In the data rows, zero lies at 4.5, halfway between 4 and 5.
Here are some points, each followed by its number:
Array([2., 5., 4., 4., 5., 5., 8., 3., 7., 4., 5., 5., 6., 5., 2., 5.]) 0
Array([4., 6., 5., 5., 5., 7., 8., 4., 4., 3., 5., 8., 6., 2., 3., 3.]) 1
Array([5., 5., 2., 2., 7., 3., 2., 5., 3., 2., 2., 6., 5., 7., 5., 5.]) 2
Array([2., 7., 3., 5., 9., 0., 2., 9., 8., 9., 6., 2., 3., 6., 5., 2.]) 3
Array([3., 4., 3., 4., 5., 3., 3., 6., 1., 1., 4., 5., 4., 3., 5., 4.]) 4
Array([1., 3., 4., 5., 2., 4., 3., 7., 4., 5., 2., 3., 5., 6., 4., 3.]) 5
Array([4., 5., 4., 4., 5., 4., 7., 7., 3., 4., 5., 3., 5., 5., 3., 5.]) 6
Array([3., 5., 7., 8., 6., 2., 7., 1., 0., 7., 7., 4., 4., 3., 8., 5.]) 7
Array([3., 5., 4., 5., 5., 3., 4., 1., 4., 5., 5., 2., 2., 6., 5., 5.]) 8
Array([6., 4., 6., 5., 4., 5., 4., 3., 6., 5., 5., 4., 3., 4., 2., 5.]) 9
Array([5., 4., 4., 2., 6., 4., 5., 5., 2., 5., 4., 4., 2., 6., 3., 5.]) 10
Array([6., 7., 3., 6., 4., 6., 3., 7., 7., 4., 2., 1., 4., 4., 6., 3.]) 11
Array([5., 2., 1., 5., 5., 4., 3., 9., 4., 2., 5., 5., 5., 6., 9., 3.]) 12
New points follow, each followed by the number of its nearest point above.
Array([0., 4., 5., 2., 2., 5., 5., 3., 1., 5., 5., 4., 7., 4., 4., 4.]) 5
Array([4., 5., 3., 4., 4., 3., 0., 3., 4., 4., 7., 6., 0., 4., 2., 3.]) 9
Array([7., 3., 4., 5., 5., 4., 6., 5., 7., 3., 4., 6., 6., 4., 7., 2.]) 12
Array([5., 6., 6., 6., 3., 6., 7., 4., 6., 5., 5., 4., 7., 4., 2., 6.]) 0
Array([4., 5., 6., 5., 3., 6., 7., 3., 7., 5., 5., 3., 6., 4., 2., 6.]) 0
Array([4., 6., 5., 5., 3., 5., 7., 3., 6., 5., 4., 4., 5., 4., 3., 6.]) 0
Array([6., 7., 4., 6., 4., 5., 1., 6., 6., 5., 2., 1., 4., 5., 7., 3.]) 11
Array([5., 3., 3., 2., 4., 6., 7., 2., 5., 5., 4., 6., 8., 6., 5., 7.]) 0
Array([4., 4., 2., 3., 8., 4., 5., 3., 6., 2., 3., 7., 6., 4., 4., 5.]) 2
Array([4., 6., 6., 7., 3., 3., 3., 7., 4., 5., 4., 4., 3., 3., 3., 5.]) 9
Array([0., 5., 2., 6., 6., 2., 7., 6., 6., 7., 6., 7., 8., 6., 2., 6.]) 0
Array([6., 3., 1., 3., 5., 5., 4., 4., 3., 4., 4., 6., 7., 5., 6., 6.]) 2
Array([5., 5., 5., 6., 5., 4., 6., 5., 6., 3., 4., 5., 5., 3., 2., 6.]) 9
Array([5., 4., 2., 3., 4., 5., 4., 5., 3., 4., 4., 5., 6., 6., 5., 6.]) 2
Array([6., 3., 2., 2., 5., 6., 7., 2., 5., 4., 3., 6., 9., 6., 4., 7.]) 0
Array([3., 4., 2., 3., 7., 5., 5., 3., 5., 1., 4., 7., 6., 5., 4., 5.]) 2
Array([6., 6., 6., 4., 2., 5., 4., 5., 2., 6., 6., 4., 8., 5., 7., 6.]) 6
Array([2., 4., 2., 2., 4., 5., 7., 4., 3., 2., 5., 3., 6., 5., 6., 5.]) 6
Array([3., 2., 5., 5., 2., 5., 3., 3., 5., 6., 3., 4., 9., 6., 4., 1.]) 5
Array([2., 4., 1., 6., 3., 4., 4., 4., 8., 4., 9., 6., 2., 7., 3., 2.]) 0
Array([5., 5., 5., 4., 7., 6., 5., 5., 5., 6., 5., 6., 6., 5., 6., 5.]) 6
Array([5., 4., 5., 6., 6., 6., 5., 4., 7., 2., 4., 5., 3., 4., 2., 5.]) 9
Array([4., 5., 5., 5., 5., 4., 4., 6., 3., 3., 6., 8., 7., 2., 3., 4.]) 1
Array([2., 5., 3., 4., 5., 6., 7., 4., 4., 3., 3., 2., 3., 5., 4., 7.]) 6
Array([3., 5., 5., 6., 3., 5., 3., 7., 5., 3., 3., 4., 1., 3., 2., 4.]) 9
Array([5., 5., 4., 4., 5., 3., 2., 6., 3., 4., 5., 5., 4., 3., 7., 4.]) 4
Array([1., 5., 6., 3., 3., 4., 6., 4., 4., 5., 5., 3., 3., 3., 2., 7.]) 6
